Each path below is one point turned by a fixed rotation once a step. After each direction that follows a path, write how fast that rotation turns it, in degrees per step (0 if it stays still).
Each turn is a multiple of 5 degrees from 10 to 175, or 0.
Each row of a path follows its step; steps can be skipped.
path 1
step 1: [ -8 -27   1  36  -8  -2  13  -1   8  -4   6  -7   2  -8  13   0  13  -1
  14  -8  -4  -9   3  11  -9  10  18  16  -2  -6  13  13 -12  -7  -4  16
  -3   9   3   6   9  13 -13  -8  11  -7  11  -7   8]
step 4: [-14  18  -1 -23  -3   5 -13   6 -14 -30  12   7  -9  13   3  -4   6 -12
 -15 -13  17  11  -6  -1  11   9  16  -7  -6  -6  -3   4  -5  -7   1  12
 -12  10 -10 -11  -3   0  -7  12  -3   2   0 -12 -22]
step 5: [ 18   8   0  12 -14   4   2  -2 -18   8  -7   6   4   7  -4   5  15  -7
  25 -14  -9  11 -16   4   5   1 -16  -7 -19  -9  21   1   0  -2   5  17
   5 -15 -17 -10  -6  -4  26   4  -2   2   4   0  -3]
step 6: [ 10  -1 -11 -14  22  16   6  -5  -1 -13   2 -20   3 -13  33 -16  -1  -4
  14   1   6  -2  -1   5  -6   1 -13  -8   6  -7 -17   6   2   1  -7  -2
   3   4  -4  -5  16   5  25  12  -1  -1   6 -14 -12]
step 9: [ -5  -3  10   4  -8  11 -10  13  14 -12  -2  12 -14  19 -12  -4  -7  11
  -4  -7  -7 -15 -12  11 -17  11   4  -1 -16  21  -3  14  -4   2  -7 -19
   6  -8  -7 -14   4  -5   4 -11 -15 -17  -2  -2  22]
step 12: [  7  11  -6   2 -14  13   4   6 -15  21  -5  11  -4   5   9  -7 -13  -1
  -5  10  -7  19 -21   3  13  -2 -12 -17   7 -16   1  -1 -13 -16  16  -7
  -1  18  -9   9  10  -1   2  -6  14  17  18  -3   5]
step 16: [  7   4  14 -15  14 -10  14  14   8  -3  17   4   4   0 -12  -6 -29 -20
 -13   7  10   0   8  -1 -10  -1  -1  -7 -10   4   7   3 -21   3  -1  -6
  -4  -4 -10 -22  14  -3   3   1   7   4 -13 -11  25]
step 17: [ -9  -6  16   3   0  -2  10  -2   8 -12   8  -2  -4   0  -1   7  16 -15
   2  -7 -12  16  -7  -3   9  28  -4   7  12   8  10   7  -4   9 -11 -12
  10  13 -25  20 -23 -10   4  -7   3  11 -19  -1   3]
step 19: [  7  -9  -3  -6  -7   9 -12   4  -8   7  -6  -9   0 -17  13   2   4   8
   0  20  -1 -22 -22  17  25  -3  13   0  10   1 -12  10  -8  13   4 -18
   4   0  -6  19 -13  -8 -10   0   8   7   8  -3  20]
step 20: [ -6  -1  -5  -6  -2  -9 -13   4  -8   4   7   8  18  24   0 -20   1   0
  -1  12  -6  -1   9 -21 -11 -33  15   1   4  15   2   4 -10  14   9  10
 -11  15   5  10 -15   2  -3   1   1   4  15  -2  -1]
Directions:
[-4  4  2  9  2  4 -1  3  4 -2  0 -4  1  1  3 -3 -3  5 -2 -2 -3  3 -1  1
  0 -3 -3 -6  7  0 -2  1  1 -2  7  0  8  0  4 -5 -1 -4  2 -4 -5  0 -3 -3
 -2]  120
[-3 -8  1 -2  1  0 -4  2 -4  6 -3  3  5 -3  2  1  3  0  6 -7  1  0  3  5
 -2  2 -5  2  0  1 -6  2  7  0 -3 -5  2 -1  5 -1  2 -3  1  0  0  2 -5 -5
 -3]  90
[ 5 -2  2 -1  2 -6 -2 -7 -1  0  0  3 -1  3  0  1 -2  1  0  1  2 -3 -5 -4
  1  2 -3 -7  1  0  2  1 -1 -7 -4 -5  1 -2  3  6  6 -4  5 -6 -7 -3  5  0
 -2]  115
[ 0 -7 -4  4 -1  2  1  0  5 -1  8  2 -1  0 -5 -2  2  2  4 -1  5  0 -5 -7
  0  0  1  1 -1  3 -7  1  1  1 -1 -3  4 -1 -2  1 -2 -2 -8 -4  0  3  4  1
  6]  40
[ 2 -4 -1 -3  3  0  1 -5  1  3  0 -9  5 -3  5  2  1  6 -4  2 -2 -6 -6 -1
 -5 -4 -2 -2 -2 -3 -3  0 -1  2 -1  3 -2 -1  1 -3 -2 -7 -2  5  5 -3  1  4
  0]  85
[ 1 -1  1  5 -1  0 -8  1 -2  4  0 -1 -3 -4  1  2 -1  3  0  0  3  8 -6  4
 -1 -3  0  8  0 -3  3 -4 -1  1 -5 -1  2  0 -4 -7  3  1  2 -3 -2  1  4  7
 -2]  110
